Named moves come first, each a turn or a mirror and shown by rows before and after it. Which of them, in which order, take the first row of each pair that follows to the second? Write the first one first, as in the answered first pair.
move T:
[ 51 -13  30  29  11 -32 -12 -11  -9] |-> [ 53 -16  36  25  11 -31 -13 -16  -5]
[ 15 -39 -19 -15   7 -12 -14  18  21] |-> [  8 -22 -32  12  -1 -34  -9  26   8]
[-13  69   4  31  26 -38  24   7 -36] |-> [ 30   8  47 -59  42  40  -8 -26   5]
[ 36  -3  46 -22  14  42  -8 -72 -19] |-> [  1  46  13  55   0 -22  23 -43 -53]
move L:
[-21  26  40   2 -13 -50  12 -12  37] |-> [  1  -1  59  -9  -8 -40   1 -25  39]
[ -8  -6 -39  16  -5 -20  -6  31  13] |-> [ -5 -18 -25   3  -4 -24  -7  29  28]
[ 19  -1 -24  44   7 -15  -8   0 -27] |-> [ -8  16 -27  38   2 -24   7  16  -9]
move K:
[-32 -16 -20   3 -28 -44  -3  13  18] |-> [  0 -37 -47   3 -15  -2 -19   9 -23]
[  4  17  -7  25  -2  19   4  -3 -36] |-> [-33  18  10  -5  -6  -5  14  13  17]
[ 26 -33  27 -18  -8 -27  -3  20  53] |-> [ 66 -38   1  15   2  13 -16  -4 -14]
[ 23 -30  37   5   1 -16  -4 -37  16] |-> [ 26 -42  30  -8   6  -4  -7 -32  23]
move P:
[ 12 -27   7  22   4 -21  -3   9  -2] |-> [  6  13  -5  31  -2   3   1  -8 -28]
[ 32 -11  -7  13   1   7   6  -3  -4] |-> [  7  15 -22   9  -8  19  18   3  -3]
[ -4  -7  24   1 -23 -58  12  25  27] |-> [ 33   2  35  33 -19 -39   3 -13 -20]
Now pairs of rows:
Between the rows of a pair lie 2 to 4 moves.
[ -18   13  -18   58  -23 -103   12   16    2] |-> [-16  74 -13  70 -22 -52  18 -23 -40]	L then P then P
[ 30  13  12  51  -9   2   2 -29 -38] |-> [-41   8 -17 -21 -11  -8  13  35  44]	L then K then T
[-44 -11 -37 -26  -4 -10   7  39  19] |-> [-25 -22  -7 -57  -3  15  -4  17  35]	K then T then K then K
[ 33 -44  -1  17  11  21  -8 -42 -48] |-> [-41 -16  29 -46  -3 -11  17  -7  48]	L then K then T
[ 58  13  57  47 -29 -31  -7 -39 -13] |-> [-35  21  -7 -61 -29  10  10  38  64]	P then K then T then L
[ 56 -35 -27  50  11  59  -1 -24 -51] |-> [-30 -14  25 -53  -8  39  27   7  85]	L then K then T
[-41  57  29 -29  -8  29  27 -33  32] |-> [-25   7  38  28 -14 -73  23 -10  46]	L then P then T then P
[ 31 -33  29  -7  15  17  -4 -30  -9] |-> [  8  -2 -29  31  15   1  12   0 -42]	T then L then K then K
[-11  17 -53  29   2  15  13   4 -31] |-> [ 10 -47   6   0   1 -38  -5   2  37]	K then P then T
[ 17  20 -25 -18  17  19 -16   5 -34] |-> [ 28  -8  35 -24  11 -20 -23 -11   5]	K then P then T then L
[-12  36  55  28 -12 -58  -5  -9  27] |-> [-38  85  -7  22  -9  10   8   1 -18]	L then K then K then P
[  3 -35  33 -54   4  -2 -13 -17  23] |-> [-11  15   7  36  -8 -56   7 -13 -33]	T then P then P
[-25  60   3  26  -4  -2  26 -17 -11] |-> [-39  33 -36  16   2 -16  23  22   6]	K then L then T
[ 12  10  -1  31  19  27 -17 -20 -63] |-> [-14 -14 -52  11  24  12 -19  32 -41]	L then P then K
[ 61 -51  12 -39  19   4   0 -31 -28] |-> [-30  54 -33 -44   6  17  47   1 -21]	P then T then L then K
[ 45 -39  66   1  -4 -29 -17 -32  27] |-> [-27 -24  12 -42  -8 -36   3  37  73]	L then T then L then K
[-39 -36 -69 -21  23 -48   9  65   3] |-> [ 33 -72 -29  28  26 -72 -11  24 -37]	K then P then L then P
[-31  -8 -63  27  17 -12   0  40 -46] |-> [ 24 -23  66 -14  15  28 -18 -54 -17]	T then K then T
[ 40 -43  14   7   3   7 -26 -18 -14] |-> [-28   9 -16  32 -12 -46   9  24   4]	T then L then L
[ 17 -13  44  24  -7 -50  10  13  44] |-> [-19   5 -12 -42   1  37  11  34  50]	L then P then L then K
[-38  -7 -17 -43  -1  -3   7  24  29] |-> [-39  21   7 -39  -6   0  19   3  32]	P then K then P then K
[-34  31 -20 -26  -1  16  30  33   3] |-> [ 30 -14  57   2   1 -28  11 -21   6]	P then P then K then L
[ 37 -50 -10 -33  21  -3 -29  34  11] |-> [-21  20 -50 -27  13  -4  -1  57   5]	P then L then P
